In the rows, zero is written as 128.
The rows of M fall into 3 groups, and each row is roughly a mix of its group's hidden directions; one row fits no group.
M (158 x 14):
[[ 88 108 152 141 133 124 112 161 151 109  90 122 124 159]
 [104 124 144 183 123 110 155 142 117 154 101  99 131 134]
 [147 157 162 136 115 106 108 106  81 155 152 122 138 130]
 [140 119 115 160  78 152 122 130 125 122 136 149 107  84]
 [186 134 155 131 144 147 128 122 174 127 119 111 115 117]
 [165  75 121 136 140  98 120 163 141 129 132 106 114 133]
 [156 157 138  94 141 146 134 165 158 157 147 149 120 141]
 [124 152 178 151 121 152 140 125 123 114 125 171 118 158]
 [141 127 100 124 125 142 152 103 100 131  88  83 124 102]
 [114 122 149 133 124  94 164 111 149 136 150  80 147 109]
 [147 129 121 142 147 107 108 142 112 121  61 113 145 116]
 [152 104 138 132  84 158 143 118 124 144  83 134 101 123]
 [117 157 173 144 158 118 111  97  93 131 150 112 139 128]
 [ 84 143 188 126 139 137 132 141 131 143 140 109 102 128]
 [112 112 129 175 165 124 101 119 106 104  99 150 139 121]
 [133 118 137 141 103 128  80  77 149 153 113 126 115 138]
 [159 106 127 114  94 155 126 139 105 155 168 144 100 135]
 [147 117 126 131 184 146 101 119 127 140 143 176 132 116]
 [136  92 153 128 120 146 179 147 120 101 113  94 136 128]
 [127 159 150 141 167 132 107  85 102 140 152 104 133 120]
 [152 125 113 163 142 106 103 141 107 109  78 131 146 109]
 [139 116 123  90 118 143  98 165 144  89 110 123 100 146]
 [132 114 119  91 132 105 137 137 155 141  78 137  89 115]
 [129  96 108 108  94 122 148 171 163 120 106 143 114 138]
 [105 133 149 115  91 111 137 132 144 135 121  67 116 148]
 [ 87 128 127 135 154 112 117 117 133  81 152 129 114  88]
 [112 104 163 160  85 118 120 158 145 134 150 154 134 131]
 [135 134 130  84 117 104 155 131 141 127  93  96  87 127]
 [189 159 115 130 136 133 104 142 166 122 110 126 124 136]
 [ 95 129 144 144  84 116 136 123 102 108 106 100  99 152]
 [102 121 147 139 160 143  83 124 167 118 123 105 141 103]
 [129 101 121 154 153  82 152 138  94 124 127 115  93 129]
 [ 93 129 160 110 137 106 107 101 160 146 112  92 140 138]
 [104 142 120 119  92 170 139 134 116  93 136  98 127 160]
 [149 139 168  87 126 105  87 134 138 155 143 134 109 127]
 [152 108  84 112 118 140 159  99 129 114 107 115  94 109]
 [140 122 131 127 137 107 137 149 160 104  92 114 106 180]
 [103 115 143 110 109 122 160 140 158 143 151 178 124 150]
 [135 114 118 140 132 113 148 100 168 148 120  75 137 102]
 [166  86 125 113  83 104 122 114 101 144 137 140 134 123]
 [121 149 116 129 165 130  98 107 102  92 140  91 116 151]
 [116 146  89  88 137 171 131  91 127 133 130 136 138 108]
 [145 144  83 145  98 126 143 111 101  87 111 107 139 128]
 [117 104 123 103 110 127 112 141 121 179 117 111 104  85]
 [123 116 115 142  96 136 170 140  89 102  90 136 118 112]
 [118 122 123 144 136 112 152  96 168 147 115  79 137 103]
 [124 160 129 143 155 129  85 111 131 147 162 169 119 132]
 [124 137  98 112  84 120 165 152 110 124  87 118 117 116]
 [139 132 142  93 150 170 139 111 123 161 151 110 165 129]
 [ 84 114 165 114  90 103 138 145 117 147 136 155 121 120]
 [102 117 144 131 127 173 116 127 150 173  99 137 158 129]
 [ 99  95 138 127 126  91  87 130 158 103 141 135 150 142]
 [115 157 152 124  94 122 162 122 159 111 107 101 163 128]
 [125 146 130 135 121 140  96  90 106 172 102 159 130 107]
 [124 126 159 156 121  89 114 114 124 111 121 112 179 152]
 [154 148 120 153 163 135 148 114 131 120 172 153  95 141]
 [ 89 117 138 170 134 116 111 146 154 114  99 105 139  97]
 [134 129 140 106 117 164  95 156 151  88 130 110  97 117]
 [104 131 122 149 113 174 119 122  97 151 169 104 130 112]
 [ 66 138 110 132 161 109 153 132 138 110 126 123 144 105]
 [108 129 153 120 174 118 111 133 125 122 167  88 122 155]
 [125 130  96 133 170 145 143 147 120 109 172 151 129  96]
 [123 116 110 104  93 137 136 169 142 106 113 107 118  84]
 [107 130 164 133 156 125 146 155 113  98 170 111 128 101]
 [131 154 125 153 180 138 121  87 100 144 151 127 132 117]
 [144 101  97 138 154 127  87 118 122 143 144 174 125 108]
 [104 111 119 108  74 114 165 158 135 133 105 120 127 138]
 [137 109 104 163 180 106 125 157 154 124 138 110 130 141]
 [142 141 128  81 125 106 110 135 138 115  82 163 141 108]
 [135 123 171 164 102 125 148 148 120 141 129 126 147 175]
 [117 197 131 103 107 120 149 123 131 126 101 112 132 121]
 [127 108 125 162 135 125  99 123  86 145 160 159 156 111]
 [ 93 135 159 145 162 144 115 110 121 154 138 139 115  83]
 [123 109 130 122 150 116 129 145 133 174 112 137  70 109]
 [165 131 137 168 133 155 142 138 150 151 126 116 136 176]
 [118 138 143 130 122 139 107 118  99 156 163 142 159  79]
 [138 139 126 131 116 158 117 123  87 156 182 120 129 104]
 [151 115  87 136 137 152 157  96 143 129 108 127  83 124]
 [124 131 113 116 144  91 130 101  83 125 159 113  98 102]
 [130 155 106 139 121 180 101 145 121 114 138 135 134 173]
 [123 129  99  94 105  96 109 146 126 178 130 107 142 119]
 [130 143 174 134 151 136 108 115 160 122 168 109 141 157]
 [109 173 112 130 126 147 132  96 115 149 103  93 152 106]
 [139  93 111 110  86 132 101 124 148 135  85 149 147 129]
 [141 199 114 113 157 126 135 123 149 147 139 126 132 135]
 [146 102 137  97 115 121 116 155 153 131 107 160 121 176]
 [142  83 122 115 152 111 105 111  94 106 152  93 129 135]
 [ 93 139 135 137 112 150 160 108 136 133 188 139 118 132]
 [104 155 126 114  82 132 124 143 123 100  84 128  98 131]
 [123 131 148 102 136 119  90 148 104 145  89 152 106  97]
 [139 169 136 108 141 135 138 121 168 110 112 145 178 125]
 [ 93 112 104 130 133  84 155 122  87 132 124 129 100 144]
 [143 105 121 145 166 143 102 113  97 157 145 158  97 126]
 [ 87 121 139 107 142 134 155 117 150 130 176 118  93 133]
 [148 111 117 147 133 134  77  87 145 155 141 152 129 113]
 [151 110 109 132 150 117 117 115 162 130  92 107 143  80]
 [121 120 128 148 131  87 159 103 114 160 121 150 160 160]
 [167 132 160  91 139 116  88 149 157 127 121 135 119 145]
 [108 169 134 146 119 151 104 104 141 168 102 125 132 159]
 [ 96 124 144  89 170 124 123 128 117 139  89 100 111 134]
 [127 134 174 137 161 140 102 114 154 113 167 118 140 151]
 [119 123  80 138 125 119 131 139  77 146 127 138  96  99]
 [163 133 113 120 165 100 153 121 100 126 140 118  85 147]
 [ 92 142 117 154 145 109 161 118  95 128 138 119 151  88]
 [139 125 143 150 127  81 153 141 101 116 161 143  92 140]
 [156 148 130 121 118 102 104 129  85 109 102 165 148 112]
 [152 150 170 137 154 156 128 115 135 134 162 112 120 166]
 [143  87 105 125 113 142 154 135 107  78 157 122 127 120]
 [131 123 126 151  92  84 127 137 113 164 148 105 100 106]
 [117 135  97 168 120 109 142  99  94 151 151 111 133  99]
 [132 156 126  94 129 114 139 145  94 125 180 154 140 112]
 [102 138 124  97 148 101 109 104 104 102 145 127 113  84]
 [167 135  82 131 143 150 142 110 122 103 120 159 103 146]
 [136  94 141  97 139 120  77 115 110 110 139  97 151 126]
 [135 146 135 123 132  87 139 110 116  83  86 121 132 160]
 [117 114 137 153 143  96 138 113  94 153 154 121 122 177]
 [151 120 161 140 115 100 130 108 132 118  87 123 112 176]
 [118  95 136 132 134 116 107 142 103 139 158 100  83 161]
 [ 91 132 179 143 116 140 141 147 134 151 140 151 107 101]
 [ 99 123 172 108  95  84 132 149 106 141 117 131 125 128]
 [155 162 137 154 161 143 141 116 120 152 170 116 103 134]
 [117 172 101 122 132 132 163 132 142 147  94 152 102 106]
 [160 125 103 105  84 136 135 147 138 103 132 173 135 139]
 [118 139  86 139 139 169 143  85 100 127 131 127 153 115]
 [147 147 161 143 163 145 116 148 144 145 123 148  85 153]
 [ 82 116 133  99 124  99 118 145 140  89  93 113 140 132]
 [112 144 143 112 129 107 156 104 119 147 133  82 118  83]
 [113 184 120 126 126 114 136 131 147 143 110 148  99  86]
 [126 170 104 131 170 108 129 117 167 131 116 135 162 121]
 [131  95 101 112  95 122 154 169 154 115 107 149 115 137]
 [170  93 133 137 143 156 142 114 144 107 122 145 100  92]
 [133  74 119 140 109 120 137 138  96 144 137  94  94 136]
 [129  92 170 148 158 123 139 109 142 125 156 111 163 144]
 [145 109  81 144 140 150 150  95 138 140 111 133  89 117]
 [150 132  90 127 181 127 131 136 104 101 156 136 151 127]
 [103 145 138 125 157 153 172 101 128 143 154 108 113 156]
 [147 144 114 154 129 139 114 127 165 103 176 155 110 111]
 [102 141  81 113  90 158 116 134 127 143 140 105 153 142]
 [139  98 113 107 104 122 144 173 159 121  99 154 114 142]
 [135 132 135 135 150 122 109  89 101 128 178  86 125 126]
 [154 125 108  94 139 125 142 159 156 167 154 107 139 106]
 [114  78 101 108  86 140 125 126 138 113  99 136 142 109]
 [121 170 130 102 114 132 168 114 107 124 146 174 118 136]
 [ 97 159 120 117 110 113 148 118 123 154  77 145 133 101]
 [164 113  79 133 128 137 164  89 131 135 139 130 105 122]
 [101 151 166 131 130 126 130 105  75 138 118 146 159 129]
 [133  71 115 125  85 104 158 108 122 135 136 133 121 139]
 [ 95 105 135 152 164 126 117 138 169 124 124  91 110 111]
 [131 162 130 154 173 110 148 123 111 153 106 144  95 116]
 [131 135 145 132 128 101 114  94 155 140 141 103 156 179]
 [148 113 129 127 113 176 103 114 144 159 138 107 164 151]
 [143 137 150 121 121 170 175 156 105 124 106 131  98 128]
 [119 113 166 139 124  81 117 169 140 124  98 108 118 130]
 [104 134 162 138 160 126 102 113 150  95 160 106 153 131]
 [131 122 168 167 144 127 161  87 143 116 119 103 110 127]
 [ 84 105 132 149 130 133 126 152 181 136 112 109 118 108]
 [101 152 139 161 137 138 132 132 139 161 151  99 116 174]
 [102  68 149 161 122 150 129 136 135 112 133 110 130 106]]

Here is one row of each group, with its name. Which group are the others in?
[111 146 130  88  89 162 133 133 113 115 106 101  97 132]
X
[ 92 146 157 145  81 117 152 124 127 122 124  87 121 133]
D
[151 125 136 152 142 141 155 148 154 170 108 115 112 168]
A

[128 114 133 103 132 111 113 127 137 159  77 147 101  91]
X
[147 110 133 124 130 119 109 156 130 109 166 126 113 188]
D
[113 175 169 144 159 127 133 135 126 151 161 107 120 131]
X
[125 118 107 115 111 114 122 136 166 113  78 135 137 172]
X
[125  80 103 108 145  95 115 139 110 112 100 101 116 110]
A
[ 97  99 102 156 155 155 136 100 124 112 150  97 139 119]
A
[ 94 127 139 113 127 131 133 123 135 161  97  66 138 129]
A
[131 140 150 129 113 159 121 105 109 130 164 140 161  80]
X
[ 99 134 103 131 122 142 121 104  94 168 148 139 137  85]
X
[151 126  72  98 113 118 153 152 113 129  93 133 131 126]
D
[ 97 150 133  84 100 127 110 147 123  98  96 124 155 125]
X
